In the rows, zero is written as 128.
Each path below is one point turned by a fixed rotation once a step. After each direction that follows a path, write how fast that rotation turns it, in degrees a step (0 if it stays still).
Each turn is a multiple of 5 degrees from 10 to 175, or 0.
Each row of a path follows its step; steps can be skipped.
Rotation 1:
step 1: [116 129 124 122 132 117 129 135 117 130 126 125 126 133 123 128 132 133
 127 134 123 132 124 133 133 126 129 129 124 115 122 123 126 109 125 119
 132 131 129 131 128 127 133 134 123 127 125 128 124 129 127 126 127 118
 128 128]
step 2: [130 136 128 128 136 130 135 134 122 135 126 118 130 121 123 133 123 135
 132 128 132 133 131 123 137 131 131 123 126 126 127 128 142 126 130 125
 120 128 112 126 123 131 134 132 133 136 128 130 134 132 123 124 132 115
 134 126]
step 3: [132 131 129 129 132 123 134 132 130 132 138 122 134 124 117 126 130 124
 137 127 116 123 124 129 136 129 132 127 130 125 130 139 122 115 124 114
 131 130 129 131 130 134 127 130 122 132 128 123 122 128 126 121 129 122
 126 116]
step 4: [124 123 119 130 144 125 130 132 121 128 128 127 124 129 121 134 128 134
 127 138 127 135 126 135 122 128 126 135 133 116 123 127 132 115 133 123
 129 128 117 128 119 130 133 127 132 132 129 118 127 134 122 122 128 125
 132 128]
step 5: [130 135 132 137 134 128 134 128 125 138 124 127 134 124 120 129 122 131
 129 128 121 131 130 119 141 123 119 120 133 130 124 141 132 126 128 119
 126 133 119 127 121 137 130 126 125 137 127 133 128 138 126 126 124 126
 130 129]
step 6: [124 130 117 134 137 121 128 129 133 129 133 130 139 127 119 127 131 121
 132 131 129 122 132 130 125 125 132 124 129 111 122 130 124 124 125 119
 133 131 125 138 132 133 132 128 131 134 131 124 123 137 124 121 131 125
 120 120]
step 7: [122 131 125 133 137 126 135 128 118 137 123 125 123 135 127 132 123 122
 129 134 132 135 129 127 127 121 120 127 130 122 122 125 127 117 126 129
 131 139 113 125 114 133 123 132 124 130 124 132 126 130 126 127 134 122
 130 123]
step 8: [128 135 128 139 131 136 137 129 124 141 128 131 140 128 120 131 128 124
 125 130 126 121 134 126 134 138 125 125 127 124 130 131 134 129 115 122
 125 124 125 128 129 133 136 128 123 137 126 131 127 136 120 124 134 119
 124 127]
step 9: [121 135 116 133 131 119 122 131 130 124 133 127 127 135 121 127 132 120
 132 134 130 120 132 131 129 131 126 134 124 118 124 129 128 120 124 119
 125 134 126 131 119 134 123 131 122 131 125 125 123 127 127 128 125 119
 136 112]
step 10: [130 129 128 135 139 135 136 126 120 131 133 125 130 135 121 134 128 126
 122 129 127 132 122 128 124 127 114 124 123 125 128 127 136 125 126 126
 128 126 109 120 126 135 128 131 125 135 132 123 134 127 123 131 135 121
 136 127]
step 11: [119 130 124 139 131 132 127 124 118 129 134 130 131 129 117 128 130 127
 130 130 119 119 128 127 139 126 129 123 124 129 124 136 131 128 121 114
 131 124 130 129 128 130 136 130 117 137 125 129 115 129 132 132 123 120
 126 127]
Directions:
[131 129 127 128 131 127 128 127 128 129 127 128 132 127 130 129 128 128
 126 128 125 123 126 129 130 128 129 127 127 130 129 126 127 129 129 128
 130 128 130 128 128 129 127 131 128 129 128 129 126 128 128 127 128 129
 128 129] | 135
[127 130 130 126 128 131 128 129 128 128 128 128 131 130 128 126 126 130
 130 126 125 129 127 125 127 129 125 129 128 126 129 130 127 130 125 127
 129 130 128 126 129 128 129 130 129 128 129 127 127 127 127 128 127 129
 126 128] | 140
Rotation 2:
step 0: [125 129 141 130 127 128 127 126 133 123 130 118 139 131 141 126 129 123
 121 127 129 128 129 124 131 131 126 120 134 131 130 139 129 126 125 130
 129 128 132 129 139 137 124 126 129 142 138 131 133 130 133 123 123 138
 133 128]
step 1: [125 139 127 123 133 128 127 121 131 125 121 123 134 124 130 126 129 128
 129 129 131 138 124 145 126 122 134 131 132 128 139 126 135 120 133 121
 123 125 125 133 132 130 131 126 131 143 136 127 130 122 129 132 126 126
 136 135]
step 2: [126 130 121 132 121 123 126 120 130 130 133 128 132 125 126 131 125 126
 118 123 132 130 132 133 121 131 139 131 138 133 134 125 135 118 130 137
 132 139 131 135 125 135 136 124 134 126 130 120 129 134 124 123 132 122
 122 136]
step 3: [124 123 128 134 125 118 127 127 128 129 133 132 131 123 133 119 129 114
 134 121 139 125 126 128 128 128 123 135 128 136 121 115 130 125 125 119
 131 135 127 124 123 136 128 126 136 131 130 119 127 134 119 128 131 129
 137 123]
step 4: [122 121 130 136 135 123 132 131 145 130 132 127 127 132 133 129 130 121
 124 128 131 130 118 135 130 129 120 123 129 122 130 127 131 132 129 135
 128 130 128 129 137 136 113 134 135 127 127 126 123 135 125 127 120 132
 133 134]
step 6: [129 131 124 128 129 118 125 132 119 128 129 128 125 124 136 127 125 121
 123 117 122 133 127 134 126 129 126 127 137 129 131 135 127 121 138 133
 122 137 140 132 122 137 130 128 129 129 142 137 131 123 135 117 129 128
 128 129]
step 7: [134 129 137 139 126 124 125 122 131 128 122 123 142 122 134 125 129 123
 131 122 134 128 129 123 131 127 129 123 132 133 137 133 122 127 124 124
 120 135 128 127 127 130 126 120 136 137 140 122 124 120 119 122 133 128
 130 131]
step 8: [123 135 124 124 139 126 131 123 138 134 127 127 130 126 129 132 130 130
 129 125 143 134 128 135 121 129 131 128 130 132 142 123 121 119 133 126
 128 126 120 132 126 133 127 135 140 127 129 126 120 129 120 127 121 134
 132 131]
step 9: [124 122 125 129 121 127 130 125 136 127 134 124 131 125 120 135 120 127
 126 124 131 141 131 132 129 140 129 125 127 129 125 113 127 127 127 134
 120 135 131 137 128 134 133 131 139 124 127 125 129 138 126 130 134 121
 134 123]
step 10: [126 116 125 126 129 112 121 140 129 131 124 137 126 127 131 125 128 120
 128 125 133 131 124 127 129 127 116 130 130 131 125 120 133 137 129 132
 127 133 129 135 118 130 125 128 138 135 136 135 134 135 133 129 129 132
 132 124]
step 11: [127 119 132 132 127 125 131 132 139 129 126 130 134 125 133 132 117 128
 122 125 124 125 127 132 130 133 118 125 132 122 137 136 125 130 123 128
 128 129 125 124 140 138 116 126 130 138 136 137 132 125 126 125 133 135
 129 129]
Directions:
[129 127 128 128 128 126 123 130 125 127 128 128 128 130 127 128 127 129
 128 129 126 128 128 128 127 129 128 128 132 127 128 128 129 127 127 127
 128 132 128 127 125 129 127 126 128 126 129 127 128 129 127 131 129 127
 126 127] | 95
Rotation 3:
step 0: [128 128 125 125 124 138 125 137 133 128 134 127 122 131 125 133 126 125
 131 132 126 140 120 134 120 125 120 132 124 128 124 131 129 136 130 133
 127 128 124 132 126 135 126 122 126 122 129 136 121 130 135 128 132 138
 130 118]
step 1: [137 120 133 120 131 132 124 133 130 131 133 127 121 137 123 122 118 135
 122 137 127 126 128 128 128 124 134 136 133 130 122 131 127 134 119 135
 129 121 125 127 132 133 125 129 130 129 125 121 125 121 132 125 135 121
 126 127]
step 2: [121 128 119 127 129 129 124 127 123 135 132 132 126 133 125 130 134 121
 115 134 126 130 134 128 129 123 126 134 122 134 122 132 121 128 129 130
 133 127 123 126 129 135 129 129 124 131 130 136 117 126 129 122 133 130
 118 117]
step 3: [129 117 129 130 124 133 124 136 128 126 130 127 132 133 132 123 124 135
 132 133 124 127 131 131 128 125 127 133 124 131 121 135 131 141 126 129
 128 127 124 140 125 129 122 123 130 127 132 133 131 133 129 132 141 136
 122 120]
step 4: [133 124 124 132 142 125 124 128 133 135 128 120 127 131 124 128 125 132
 125 137 128 126 125 135 129 121 128 123 127 132 124 134 131 137 120 136
 135 128 124 118 128 138 126 126 132 129 124 132 126 128 125 118 127 128
 119 126]
step 5: [125 129 127 124 130 125 119 133 128 129 127 124 134 134 137 130 134 126
 117 132 134 137 130 123 124 132 128 133 126 134 121 130 136 130 132 134
 125 126 119 133 129 132 127 129 125 127 121 131 122 126 134 123 137 139
 120 125]
step 6: [136 128 129 121 130 134 123 130 138 126 128 133 128 133 128 128 119 130
 131 123 131 124 125 131 131 128 127 132 127 136 117 129 127 139 122 128
 126 127 120 131 137 134 129 127 128 122 135 135 132 138 128 123 129 128
 118 120]
step 7: [133 119 121 132 135 126 116 136 125 134 120 125 126 128 127 123 125 127
 123 137 131 122 132 128 127 134 128 127 126 134 122 134 126 134 130 131
 130 120 121 124 131 126 122 136 122 136 126 129 126 125 131 118 123 129
 127 123]
step 8: [119 135 123 131 130 125 121 133 135 127 134 126 132 127 125 128 129 129
 126 128 125 128 124 131 125 133 128 129 126 135 111 127 135 125 134 131
 125 119 121 129 127 134 129 129 128 127 127 137 129 130 129 133 137 132
 125 114]
step 9: [135 130 128 131 125 131 125 133 134 120 131 129 133 132 127 128 125 136
 129 137 137 127 124 125 122 126 129 131 137 140 122 131 131 144 119 125
 130 126 124 125 131 133 118 127 125 131 128 126 126 131 129 126 125 128
 130 119]
step 10: [128 129 124 123 129 127 129 125 129 138 130 113 126 126 128 128 135 128
 119 133 126 126 129 133 122 137 126 135 131 137 128 133 127 130 125 137
 127 121 118 126 134 133 133 133 130 133 129 127 127 130 133 122 123 128
 127 116]
Directions:
[127 129 128 127 127 127 127 126 130 132 128 128 131 129 126 127 128 127
 125 130 126 129 127 128 129 128 128 125 128 127 128 130 128 128 128 129
 130 128 128 128 129 125 127 128 128 130 127 124 128 129 128 125 126 126
 129 128] | 130
Rotation 4:
step 0: [127 128 128 126 126 127 143 123 127 134 126 126 119 123 132 125 129 131
 124 130 125 124 129 132 127 130 128 130 141 125 123 136 129 120 122 126
 130 122 144 123 127 128 120 130 114 125 132 130 140 124 133 118 125 123
 126 131]
step 1: [124 123 130 131 123 135 131 121 129 131 128 116 131 123 138 124 126 129
 129 117 128 132 119 115 133 117 132 135 135 118 128 125 120 124 125 128
 130 124 129 131 129 139 124 127 130 131 133 124 118 124 127 122 127 130
 136 135]
step 2: [119 125 121 112 119 128 124 125 122 133 134 124 127 127 123 126 138 135
 125 120 134 127 139 125 127 129 126 121 130 130 130 124 135 130 117 132
 127 129 127 126 130 123 121 129 129 129 133 125 121 116 123 128 133 139
 132 129]
step 3: [130 127 129 126 120 124 139 123 121 122 122 126 132 123 126 122 132 122
 128 128 125 125 135 133 126 127 128 132 134 132 130 128 123 127 120 117
 123 139 136 115 136 128 134 117 122 135 137 125 137 122 134 125 128 130
 124 125]
step 4: [122 130 128 134 123 135 140 131 134 134 128 125 128 136 132 131 121 125
 132 126 117 123 124 119 133 130 132 126 139 128 124 134 121 132 117 122
 125 130 128 132 134 130 136 137 131 132 131 132 124 119 127 114 119 132
 128 133]
step 5: [121 125 127 135 121 129 133 133 123 125 131 115 126 131 134 121 128 142
 131 122 124 119 139 118 124 125 125 117 126 135 131 128 138 127 131 128
 131 125 136 123 130 137 123 131 133 127 129 124 121 119 120 130 134 127
 129 127]
step 6: [129 121 126 127 128 116 141 125 130 138 122 131 124 133 125 121 134 135
 126 129 137 130 131 130 132 125 128 129 139 129 129 125 130 130 126 125
 130 130 126 123 138 138 120 128 116 131 134 124 141 121 127 127 140 127
 126 125]
step 7: [126 118 128 132 123 126 133 124 137 132 127 137 131 124 130 132 126 128
 124 121 126 129 123 118 125 119 122 132 130 125 124 128 123 122 125 118
 126 137 130 129 134 138 135 125 123 126 133 135 114 123 131 117 129 139
 131 123]
step 8: [129 130 132 123 121 131 130 128 126 129 135 122 134 125 132 124 125 139
 122 123 128 126 138 123 132 135 129 124 131 127 125 133 133 136 126 128
 137 133 136 131 133 123 139 134 132 120 136 131 122 118 124 137 132 143
 125 124]
step 9: [129 131 136 124 123 121 133 128 124 130 129 125 120 122 125 122 127 123
 131 122 129 117 137 129 130 122 121 136 138 133 128 133 132 131 119 118
 127 127 125 117 131 140 134 132 131 129 132 125 137 133 124 131 138 124
 120 126]
step 11: [129 126 132 130 127 130 126 120 134 123 128 121 130 119 129 122 135 142
 126 128 118 127 134 119 133 120 125 125 128 126 125 132 132 132 133 126
 135 122 140 128 135 124 121 137 124 133 135 127 113 125 127 123 137 131
 128 124]
Directions:
[127 128 130 129 129 130 129 127 126 127 129 128 130 127 128 129 129 129
 129 126 128 129 131 130 129 130 128 125 130 128 127 129 130 127 131 129
 129 129 131 128 128 126 126 127 127 129 130 128 129 129 131 129 129 127
 127 124] | 130
Rotation 5:
step 0: [127 125 128 126 130 127 131 127 132 121 125 127 119 125 132 125 127 125
 130 142 126 135 115 123 130 125 121 130 133 127 119 118 127 129 137 129
 121 122 127 128 132 128 120 127 134 125 125 126 128 129 126 131 132 129
 127 137]
step 1: [123 129 134 128 128 132 129 126 119 125 129 121 127 132 126 123 135 123
 123 127 135 128 135 128 125 128 122 128 135 130 120 116 125 131 134 131
 129 115 132 126 128 126 134 123 123 140 126 123 131 123 122 123 128 134
 127 128]
step 2: [129 135 139 121 120 137 125 126 126 134 130 125 127 129 129 128 129 133
 119 124 125 129 131 136 127 129 125 126 127 133 127 120 122 136 133 122
 124 128 131 123 122 134 126 134 127 123 126 127 122 133 123 132 122 124
 119 123]
step 3: [130 128 136 122 127 126 127 122 124 136 123 133 118 128 120 125 132 120
 124 132 121 128 128 126 123 125 117 124 127 130 123 127 133 127 131 125
 122 137 128 130 135 136 121 127 131 128 128 130 121 135 129 133 136 125
 135 131]
step 4: [115 130 138 129 124 125 127 125 131 125 129 128 128 122 127 132 137 118
 133 132 131 137 130 132 129 129 117 118 128 128 125 132 126 131 131 131
 134 124 125 128 128 126 131 129 120 128 130 126 128 132 125 125 131 133
 140 129]
step 5: [128 130 131 127 130 134 129 133 128 125 126 120 128 125 138 124 131 131
 130 137 120 130 118 134 133 128 126 125 125 123 117 126 118 129 137 123
 128 120 126 126 118 129 129 132 131 124 128 127 128 133 123 136 130 134
 125 135]
step 6: [131 131 133 126 132 132 135 128 116 138 128 126 122 135 122 120 131 131
 121 134 133 128 129 129 123 126 125 130 133 130 118 118 123 127 125 136
 122 122 124 128 125 124 123 128 129 132 128 130 132 125 128 131 136 128
 132 135]
step 7: [127 137 140 128 123 135 122 125 133 131 122 133 129 128 123 130 129 133
 122 130 134 138 132 130 129 130 113 128 129 134 133 123 125 133 128 131
 127 120 131 121 130 130 125 130 122 126 128 128 128 128 125 121 130 124
 123 125]
step 8: [131 133 131 122 128 125 127 131 126 127 123 127 128 125 128 129 129 124
 125 124 120 132 125 127 124 128 114 127 125 127 123 125 132 129 136 117
 127 132 133 132 128 144 128 129 130 127 129 131 128 136 124 126 135 138
 120 131]
step 10: [130 129 137 133 128 141 120 125 128 125 122 124 125 123 129 127 129 131
 124 135 124 123 127 134 131 129 124 126 123 129 124 132 120 132 129 134
 134 119 134 122 125 121 131 130 128 120 133 126 118 129 125 134 136 127
 131 133]
step 11: [132 133 134 124 136 135 135 131 115 133 127 126 128 133 120 129 130 132
 130 133 129 135 129 127 123 127 123 126 125 132 126 131 123 125 135 132
 132 127 125 132 122 139 130 133 129 129 136 128 131 129 134 130 135 126
 127 141]
Directions:
[132 126 127 129 130 128 126 129 129 127 124 128 127 128 127 126 128 127
 129 129 127 126 127 127 131 126 127 127 127 127 127 127 126 126 128 127
 127 129 130 127 129 130 129 125 128 129 128 128 127 127 126 130 131 128
 127 127] | 145
[128 126 131 129 127 126 128 129 130 130 130 129 129 127 125 128 128 129
 126 126 126 131 129 127 129 127 127 129 123 129 129 126 128 126 127 127
 127 127 126 131 130 129 128 129 127 128 129 128 127 128 129 128 128 128
 128 128] | 80
